Rows are one point carried round by a steady rotation, each followed by how many steps it has turned.
The counts run from 0 to 843.
[ 10 -31 -42 -24 -36 -27 -29 -23  23  20  22   1 -13  15 -11 -14  13 -15
  -3 -25 -27  25 -15  18   7  19 -33]  301
[ -4 -17 -13 -20   5 -18  21 -14  58  -5  26  -6  10  13 -13  -3 -33   8
   5 -25 -33  17  -7 -12  36 -28  -2]  42
[ 26  33 -11  -6   2  14  16   7  33   6  53 -18  -4 -27  29  17 -45   4
  -6  19  -7 -21 -14 -31  -3 -15 -19]  259
[  3  14 -31 -27   4   9  47   0  -8   2  28  -7  12  -5  31  14 -34 -20
  -4  47  11 -11  16  -6 -51   4   0]  624
[  9  25 -18   0 -16 -34  -3 -28  35  37  22 -36   5 -33  20  -7 -21 -17
  -2   2  -9 -15  -2  -5 -26  -1 -15]  277
[-12 -37  -5 -17 -24 -10   4 -17  50  -8   7  -1   8  15 -12 -16 -21  18
  -6  10 -32  26   2  14  32 -52  11]  374
[ -6  21  24  10  38   1  17 -28   2  13  42  -2  58 -26  -7  -4 -35   5
   5  -6  12  11 -19 -22  32 -13  21]  499
[ 16  27 -11   6 -27 -13  45  -3  12 -14 -10 -50 -25  -6  12  -3 -11  -4
 -13  43 -24 -31  14 -21 -33 -19   8]  836
[ 20  25  33  27 -20 -14 -39 -15 -19  20 -24 -26   0 -16  10 -25  21   3
 -14  23  32 -16 -36   4 -11  -9  14]  661
[ 22   8 -13  30  26 -33   4   9 -23 -52   4 -16 -23   5 -23   8  -4 -10
   1  38 -14   3 -18 -38  46  -6   3]  264
[-16 -26   3 -26  21 -12 -24 -33 -30  18   1  32  37  -4  -1 -15  -3  -4
  25  -4  28  51 -33  19  20  19   2]  410
[ 13  41   8   9  17  -5  39  -7 -35  -3 -13 -32   3 -10  16 -10  16 -10
   9  20  16 -12  -9 -29 -21  17  40]  555
[ 29  14 -19  -7 -32 -25 -19 -24  39  11   9 -38 -22 -20   2 -24  19 -13
  -2 -30   1 -23 -19  -5 -10  21 -17]  472
[-12   4 -17 -21  -4 -20  29 -24  48  40  33  -9  34 -18  10  -2 -54  -6
  -4  21   2   2  16 -10 -24 -13   5]  82
[  8  25 -14 -22   2  11  36 -30  10  33   3  15  20   4  18 -16  16   7
  46 -27  13  32 -10  16 -22  26  42]  691
[ 30 -11  -1  -3  12 -12 -58 -12  -7   1  22 -14 -34 -22   5 -19  23  -7
  -3 -27  21   9 -45   4  22  43 -19]  38
[-14 -30  38  -5  23 -20   8 -39   5 -24  10 -42  14 -22 -11 -39  -8  -5
 -12 -35  -3  -8 -24   1  36  -6  20]  774
[  8 -32 -19 -36 -14  17 -21  -8  25  44  28  38  23  10   8  -5 -13  15
  11  17  11  38 -10  34 -13   4  -4]  324
[-20 -34   9 -31 -35  -4   7 -36  28  28 -16  10  26  11   7 -36   3   6
   5  -5  21  22   0  42 -23 -13  37]  707
[  4  23   4  16  -9  -5  13 -13 -41  26 -44  17  24   4  13  -8   5   5
  18  51  42  24 -21   5 -17 -10  35]  571
[ 21  34  -7  29  21 -13   0   3 -37  -7  47 -16   8 -30   2  27 -22  -3
 -20  44  -4 -11 -16 -35   3   2 -23]  87
[ 10 -22 -13  18  17 -11  -3  10 -71 -47  -2  14 -39  24 -30   0  22 -10
 -23  52  -3  13  -2   1  -2  21   0]  160
[-24 -23  11  -1  16   5  22  -2 -62 -50  27  17  14  19 -19  12   3   7
 -40  26 -27  30  -1   5  12  -2  -9]  355
[-15 -22 -10   7  24 -20  14 -11 -61 -41  27  -2 -23  -7  -9 -11  11 -32
 -24   4  -8   2   5 -11   2  43 -16]  492
[ 49  31 -50  -9 -15  14  -3  22   7 -16  14  18 -33  15  22  24  15  12
  19  45  -3  12 -14  -3 -24  15  -8]  697
[ 32   2  32 -17 -14  40 -31  17  -6   0   3   7  -4   0  36  -9   0  32
  -7  42  28  10 -32   9 -22 -20  10]  833
[ 10 -14 -28 -20 -11   6 -15 -10 -31 -17  37  18 -17  20   6   2  25  -9
 -10 -23 -16  38 -23   4  -1  49 -22]  388
[ 23  36   0 -11  27  34  19   7 -45   3  25  22  22 -17  36  -2 -17  12
  28   5  33  13 -16 -12 -14  29  17]  257
[-22   0  -6  -5  34 -16  58 -51 -42  -4   0   7  31  12 -10 -15   3 -20
  13  -8   4  37  -3 -11   1  25  33]  166
[-18 -17 -20 -25   9   2  43  -8  52 -16  34  -6  20   3   5  -1 -50  20
  19   1 -20  19   0  -4  17 -19  13]  236
[  7  29 -15  25  26 -33  29 -25  -5  14   1 -32   7 -32   1   0 -15 -21
   7  28  24 -25  -4 -18  -4   9  -6]  190
[ -2   9 -35  20  14 -44  22 -19 -28 -25  -4  -7   9  11 -34  23  16 -18
   8   4 -32  34  -8 -24  32  11   2]  109
[ 10   6 -54   1 -25 -36   1  -9 -10   3  -8   9 -19  24 -19  12  40 -27
  29  13 -28  39  -7   9  17  25   6]  108
[ 12  10  22  17 -19  -8 -17   4 -11   2  28 -29   0 -31  12 -16 -22   6
 -56  48  11 -43   1   4 -27 -15 -30]  574
[ 48   3   3  12 -15   3 -36  23 -24 -14  17   9 -33  13   5  -3  39  10
   5  13   7  23 -30  -5  22  18 -20]  176
[  1  -8 -14 -30  22  31  13   1 -38   3  30  46  32  10  10  10 -12  12
  17  33  24  40   3   9  -7  23   1]  760
[ 18  19 -25  20 -16 -43  22   0  28 -29   6 -36 -25   4 -14  19 -11 -11
   0  26 -38 -13 -12 -33  24 -43   6]  699
[-22 -24   1 -13   2 -11  62 -25   0 -36 -16  -9  -6  34  -6 -18  -3   7
   1   6  -9  29  16   3  13 -20  50]  618
[-27 -40  12 -26 -18 -16  19 -30  27  14   2 -11  24   0  -9 -29 -33   2
 -27   4  -5  16  16  28 -15 -40  16]  706
[ -3 -25  -9 -27 -31  19  18  -9  10  -7 -18  30   7  46   6  -4   8  25
   5  23 -15  54  15  29  -9 -20  21]  811
[ 11 -44  18  -7   5 -33 -42  -1   1 -14  11 -27 -39 -23  -4 -27  -6 -10
 -28  32  19 -32 -16   7  27   9 -18]  403
[ 26  12  33   7  15  -3 -16   1  -4   1  34 -39 -17 -34  13 -24  -9  -5
 -27  17  26 -45 -29 -20  -7   3 -16]  557
[ 20  33   5  39   7 -17   7   2 -61 -22  16 -32   0 -11  -7  11   1 -16
 -26  40 -11  -9 -17 -42  -8  -6  -3]  767
[  9  -6 -14 -10 -42  -4 -26 -17  13   1  14  17  -6  35 -12   4  28  13
 -12 -24 -37  57 -31  28  -2 -10 -19]  633
[ 19   8 -19 -15 -53  -9 -15 -24  -5   7  -1 -11 -28   1  17 -13  47 -12
 -31   0  -5  -3 -10  34 -51  21 -15]  576
[-20 -27  27 -28 -42  -3 -10 -43  22  19   1   5  20  14  -1 -41   6  13
 -13  -9  -3  25  -2  41 -24 -24  28]  358
[ -2  33  -1  -6   4  18  22  -4   3  18  45   2  50  -3  20  21 -45  15
 -20  18 -17  10   5 -18 -14  -9 -13]  413
[ 41 -30   9 -10 -23   4 -47  13  10 -23   3 -10 -47   5   1 -19  19  13
 -17  38  -1 -14 -26  20   0 -14 -25]  72
[-23   6  -2 -16 -11  17  64 -31  -8  -9  19  -3  26  12  24  -5 -14  -1
 -11   7 -10  29  23   8 -43   8  18]  795
[ 11 -30   4 -13 -56  -4 -35  -4   4  -6  22  -4 -33  22   4 -30  39   8
 -37  -6 -26   0 -22  25 -26   7 -27]  770
[ 30  12 -32   8  15 -20  -7 -11 -35 -24  -4 -12 -29  10  -6  -6  42 -18
  19 -34   7  24 -34 -16  23  40   9]  474
[ 31   0 -25 -15 -17 -28 -31 -27  31  11 -12 -24 -40   6   8 -29  35 -12
  24 -13   6   1 -19   8   3  33  -3]  124
[ 17  -3 -30  -1  34 -29  11  -7 -32 -42   6  -8 -24  -8 -12 -17  19 -23
  26  -4 -12   8 -12 -26  36  36   7]  126
[  7 -27   4  -4  13   2  19  16 -40 -56  18  -1 -45  21  -5  -4  23   4
 -20  23  -6   7  -5  -1   8   6  -4]  509
[ -4 -46  35 -19 -12 -14 -32 -20 -23 -14  25 -12  -9 -10 -20 -37  15  -6
 -39  -4   4   7 -31  31   9  -4 -14]  249
[  6  -2   6 -14 -27 -13  -5 -20  52  39  -5  -7  42  -3  -3  -3 -29  22
   4  34   9  29   1  20   1 -51  20]  569
[ 26   7 -33   8 -56 -26  -8 -13  -7   8 -31   7 -30  33  -4   1  57  -7
 -11  28 -15  26  -3   7 -33   1  -3]  245
[-17 -37  -8 -12   9  11  32   5 -31 -47  27  10   4  22 -20   2 -12   5
 -31  29 -25  21  21  -6   0 -14   5]  704
[ 10  26   7  11 -23  -7   9 -15 -23  27 -37  11  33   3   7   3  15   4
  29  28  20  43 -22  18 -31 -15  29]  222
[ 12 -33 -17 -14 -22 -23  -3 -18  44 -14  16 -37 -40  -9  -2 -27  -3 -10
 -18 -11 -18 -27  -1   0   4  -5  -4]  317
[ -9 -54  23 -45  19  19 -27  -3 -14  -7   9  12  -1  15  -1 -36   4  19
   9  -5  44  18 -26  27  13  18  17]  427
[ 27  24 -22 -12 -28   4  20 -17  -9 -24  -4 -19 -47  17  23 -18  38   0
 -11  -6 -20  12  -9  12 -42  14   1]  228
[-16   3 -35  13 -15 -37  26 -27 -29 -31 -36   5 -11  21 -32   8  31 -22
  -9  16 -28  34   1  -3   6  -3  18]  789
[ -4 -16  -5  -5 -13   8  23 -15  41 -40  36  -9  15  18  -5  -5 -22  17
  -2  -6 -57  20  -3   0  26 -46   8]  722
[ 33 -18  -1   2   8  -5 -44   3 -15 -14  10  14 -24  30 -16  -5  30   7
   4   5  16  28 -40   9  38  12 -17]  370
[ 44  24 -45  18 -26 -22 -10   1  10   7 -38  -8 -32  21  -2   9  31   4
  35  15   7  22 -19  -9   5   7   7]  262
[ 45  49 -54  -1 -12  -4  38  -4   5 -12  16  -9 -28   8  26  14   1  -8
  10  11 -22  -1  -7 -24 -21  24   2]  366
[  9   1  13  28  -1 -20 -16   8 -24 -24  32 -26 -12 -28  -5  -5  -8  -4
 -57  39 -24 -27 -17 -25  -1 -13 -21]  768
[ 41   0  -7  16  10 -33 -45  -4  17  -5   4 -23 -23 -16  -9 -11   9   2
  14  -7   6  -1 -42 -10  50  -2 -13]  369
[ 20  15 -29  -1   8 -40  -2   3  33  -3  -2 -36 -24  -9 -28   5 -19 -20
  25  25 -13 -16  -5 -33  31 -10  -9]  19
[-24 -49 -17 -36  -3 -38  -7 -23  29  11  48  -2  -1  -5 -15 -19 -25  -6
 -28  -2 -20   6  11  10  12  -1 -28]  843
[ 30  31   2   8 -41  13 -18  -5  56  35  20 -14   7   0  23  -1 -17  36
   7   7  -2  15 -21   6  -7 -31   6]  66
[ 10  43   6  21 -21 -21  40 -28   5  19  -7 -30  35 -18   4 -13 -25  -7
  -8  30  -7 -11  -3 -27 -24 -26  30]  659
[ 23  26 -30  14  31 -10   2  25 -32 -34  25 -10 -11  -5   0  30 -20  -5
  -6  56   5  -2  -3 -39  13   3 -15]  784
[ 16  15   1  19 -43 -48 -13 -27  22  21 -14 -59 -11 -20  -6 -16  10 -16
 -34  11 -20 -24 -10   1 -24 -12  -1]  140
[ -2 -21 -18 -32 -15 -12   0 -36  10  24  15  16  10  17  -6 -19  16  -2
  18 -50  -5  47 -12  32   1  17   3]  496
[ 11  25  22   2 -19  28  27   7  15  -3  36 -14  33 -12  24   7 -40  20
 -32  28 -14  -2 -13 -19 -22 -45   7]  745
[-11 -21   0  -7  11 -29  -8 -46  23  25   9 -14  30 -18 -15 -34   5 -13
  -1 -45   6  18 -32   9  22  -6  21]  60
[-12 -27 -23  -8  -3  -3  36  -9  21 -44  35   3   8  33 -18   9 -30  16
 -20  14 -47  13   3  -3  21 -42  11]  373
[ 16  15 -27  -6 -38  -3  15 -12  -8  30 -13  -3 -19  13  23 -16  28  -8
  -3  26  15   1   1  14 -65  20   4]  382
[  3  -2  23 -14 -45  11   5 -32  26  24   3 -12  26  -2  14 -26 -13  18
 -22  -5   2  17 -12  23 -27 -42  22]  552
[-12 -24  -7 -23  30  14   6  -5 -48 -11  35  44  15  16  -7  20  -4   1
   2  15   0  59 -10   1  22  22  -7]  217
[ -6   1  47  17  -4 -11 -14 -35  -1  40 -13 -22  41 -29   0 -37 -18  -3
 -23  14  37 -11 -16  16 -17 -27  31]  466
[ -8   1   8 -24   0 -11  42 -22  47   7   1 -30  19 -10  18 -18 -50  12
   3  15   3 -18  16  -2 -10 -30  34]  99
[ -7 -28 -18  -5  10 -61 -25 -37  21   4  -6 -23  -5 -25 -37 -15  -5 -22
   5  -1 -16  10  -8 -10  55  -4 -17]  214
[ 11 -46   3 -20 -38  14 -17  -1  10 -32   1  16 -22  33   5 -19  35  21
 -10   5 -11  42  -7  31   4  -4   8]  616
[-11 -14   9   3   6 -20  44 -26 -14 -30   8 -32  -3   5 -21 -21  11  -6
 -18 -29 -32  -1   0 -27  30  -7  30]  773
[  9   5 -30 -12 -14   9  44 -20  10 -11 -16  26   9  28  11  13  -4  18
  37   7 -16  57 -12   1   9 -16  36]  480
[ 22   7 -45   5  10 -36  -5 -16 -16 -17 -25   2 -22  19 -18   9  34 -17
  35  14  -6  44 -20 -13  30  23  12]  457
[  0 -13  31  -4   7  14  24 -19 -29 -19 -11   8  13  19  -3 -31  27  15
  15  -3  23  34 -22   8  20   8  43]  531
[ 21  16 -52   2 -27   2 -10   7 -33 -10  27  21 -27  13  12  22  12 -20
 -12  16 -32  27  -5  -2 -11  31 -46]  194
[  1  13   0  21 -32 -23  16 -14   4   0  15 -46 -11 -15   5  -4 -15  -3
 -43  29 -23 -21  13 -18 -30 -21  -9]  139
[ 30  28 -12   3 -30 -30 -27 -20  26  52  -3 -28  -5 -23  17 -11  12 -15
  18 -16  12  -5 -29   3 -28  18 -12]  278
[-32   4  16  -5  48  -8  42 -27 -38   4  28  -7  41 -20  -8 -16 -36 -21
 -17 -12  12   8  -2 -13  11   7  17]  167
[  0   0   5   4 -33 -15  -9 -32  18  46 -41  10  23   3   1  -7  -3  14
  22  40  26  29 -18  23 -18 -25  29]  570
[  7  18  35  10   3  30  35   3 -29 -26  36  14  35   3  14   7 -31  11
 -25  32 -13  22   0 -16 -14 -17   3]  744
[ 28   1   1 -12 -52  12 -27  -3  10   4  14 -11 -33  -3  26 -13  38   5
 -34  13 -13  -6 -13  14 -42  13 -14]  227
[ -5   4  26   7  27 -16  35   0  16 -10  -1  -5  41 -21  -9 -11 -38  17
  14  35  10  10 -13 -14  33 -49  40]  482
[-47 -25   1  -9   6 -30  47 -42   7  -5 -12 -16  24   8 -27 -14 -26  -8
 -12  16 -19  23  24   1   0 -32  44]  270
[  9 -38  -3  -3 -24 -21  -3 -13  56 -18  -9 -27 -20  22 -19 -24   0  16
 -21 -10 -19  19 -15   9  36 -44  11]  180
[  5  24 -15 -10  -3 -10  33  -7  -9 -11  34 -33 -18 -15  19  -5 -14 -22
 -40  10 -27 -29  12 -24 -39  15 -12]  470
[  7 -14 -30 -20   8 -31   0   4  26 -11  55 -17 -30 -11 -13   8 -26 -20
 -19  14 -29 -19  -1  -7   4   8 -34]  648
[  0 -37   3 -17 -27 -12  -8 -27  47  25 -31  -5  13  18  -7 -23   3  16
  17  20   4  34  -8  27  18 -36  39]  375
[-14 -22  15 -38  -7   1   3 -32  37  19  47 -10  29  -8  21 -34 -13   9
 -17 -29   1  16 -10  19 -12   4   3]  689
[-15  -1  28 -10   5  30  32   7 -28 -43  51  15  25   3   3   1 -19  29
 -20   9  -5  24 -13 -12  17 -30  18]  201
[ 40  10   9  34 -16 -13 -64   8 -19   8   9  -7 -13 -26   3 -14  30  -6
 -15  13  11   5 -49   8  15  13 -17]  524
[ 37 -29  15   3 -39   7 -39   2   8 -26  23  -7 -47  16  15 -24  29  21
 -40   6 -14   4 -31  13  -5 -12 -14]  421
[ -3 -11 -30 -18   2  10  39 -14  23 -36  52  -1  -6  12  -8   9 -18   0
  -6 -25 -46  25   5 -17  22  -5   1]  41
[ -1  14   3 -14  -4  19  55 -29 -13  -1 -30   9  11  14  19 -23  17   6
  24 -15   6  33  -9   6 -29  20  61]  11
[ 17   0 -21   6  -1  -6  46 -18 -11 -32  -8   9   3  33 -13   0  16   6
  21 -12 -28  43 -12 -14  31 -25  38]  286
[ 16 -46  -2 -40 -17 -12 -12  -6  10 -24  20  -2 -57  15   8 -29  32   6
 -25  17  -1  -9 -12  27  -6  27 -25]  753
[-15 -26  24   1  11   8  25 -11 -24 -45  47   8  14   6  -9  -8  -5   8
 -46  -5 -34  18  -7 -15  18 -17   0]  7
[ 18   0 -17 -30 -41  -2 -17   1  36  29 -13 -14 -19  -5  23 -21   3   1
   5  43  25 -13   0  33 -53  10  -4]  730
[ -3   4   2  28   7 -46  13 -20 -28 -14  -9 -42 -14 -26 -20 -11  -7 -25
 -25  41   0 -27  -2 -26  10 -10   5]  53
[ 17 -22 -21 -13   8 -13  -4 -28 -12 -16  -6   2 -22  26  -5 -29  40 -19
  26 -30   5  36 -27  11  41  34  23]  668
[  4 -29  -8  -3  30 -39 -31 -27  30   1  12 -22 -21  -5 -23 -33 -13  -8
  17 -13   2   4 -31  -6  64  -6   2]  563
[ 20  -1  11  19 -34 -35 -35 -31  -5  25 -22 -45 -28  -5 -12 -40  43 -16
 -10 -14  -4  -2 -32  11 -16   6 -10]  141
[ 18   9  19  -6   7  18 -13 -21   7  13 -15  17  25  18  -1 -30  18  23
  35 -23  22  53 -35  14  28  -1  37]  393
[-15 -21   7 -25  28   6  -9  -8   4  23  51  10  36 -32  16 -15 -67   0
  -5  21  31  -6 -12  12  -7  -7 -12]  517
[ -1 -25  30 -38  -4  37   0   1 -28 -25  13  32   2  33  25 -28  15  23
  -2  -3  20  38 -21  39   3   5  23]  96
[-10 -35   4 -26  32   5   3  -1  23 -19  53  -6  19  -5   1 -12 -45   8
   5   3   1   8 -17  -3  42 -19  -1]  671
[  2 -24 -15 -13  27 -18 -10   8 -50 -27   9   5 -37  27 -11 -18  24 -15
  -8  18  18   7 -13   2   7  42  -6]  840
[ 16   6   5   5  -4 -23  -9 -23 -46  -5 -11 -12 -32   3 -19 -29  62 -23
  -8 -18  -1  12 -26  -8  -7  45   1]  142
[ -6  18   2  -6 -11 -10  53  -9  28   6   6 -31   0   1  12  -6 -39  -4
  -8  47 -13 -28  19 -14 -39 -31  20]  293
[ 13  23 -31 -27 -22  12  -2  -9   3  56  11  19  10   7  39   7  -3   8
  12  13  18  22   0  16 -47  23 -12]  519
[ 12  38 -30  -8   4  -5  45 -21  -1   9 -10  11  20   9   7   6 -16   2
  34  40 -16  22   4 -18  -2 -18  37]  675
[ -2 -13  -8 -41 -29  13   8 -27  31  41 -12   4   1   1  33 -19  -1   4
   6  33  30   6   6  38 -52   8   5]  187
[ 51  11   6   7   2  17 -50  18  25  16  45  -3   0 -22  29  -5 -13  14
   8  27  31  -1 -35 -13  -2   3  -8]  695
[ 34   8  13  14   7 -40 -33 -16   9   4  11 -46 -23 -42  -5 -34  10 -23
 -11 -22   4 -28 -41 -16  31  14 -14]  37
[ -1 -14 -20  15  31 -35  21  -8 -30 -25  -2   9 -15  18 -40   9  12  -8
   7  19 -19  31 -19 -28  54   0   8]  458
[  7 -32  -5  -2 -32 -21 -49  -1  18   6  39  -1   7   4  -7   5  18  -2
 -36 -21 -35  25 -18   9  13 -13 -40]  632
[-21 -23 -24  -5   2  -4  25   0  -6 -36  32   7  14  23 -31  14 -29   4
 -33  25 -41  26   6   0  27 -29  -1]  24
[ 21  21 -12  -1  -2   1  34   4 -16 -40  42 -29 -43   5  16  -3   9  -5
 -44   5 -37 -15   0 -21 -22  17  -3]  664
[  9 -10  28  -7  -8  30 -33  -2  -5  19  36  35  35  19  22  -8   0  16
 -13   6  10  47 -30  18 -18 -14  10]  307
[ 35  54 -22  19 -29  -6  43   4  23 -12  -7 -35 -11   6  12   4 -15   5
   1  35 -20  -3  -5 -34 -16 -18  24]  504
[ -6 -53  12  -3  18  -5 -26  -7  12 -11  34  11  16   1 -18  -9 -13   7
 -30  21 -13  25 -21  19  33 -29 -24]  460
[  4 -17  10  -4  17  -2  23 -23 -55 -39   4  -4 -14  19 -12 -24  40 -12
 -12 -24  -7  18 -20  -9  12  27  24]  337
[ 17  11  10 -15  -3  12 -40  -1   9  45  44 -10  18 -41  31 -16 -28   3
 -33  21  30 -12 -20   3 -28  12 -27]  712
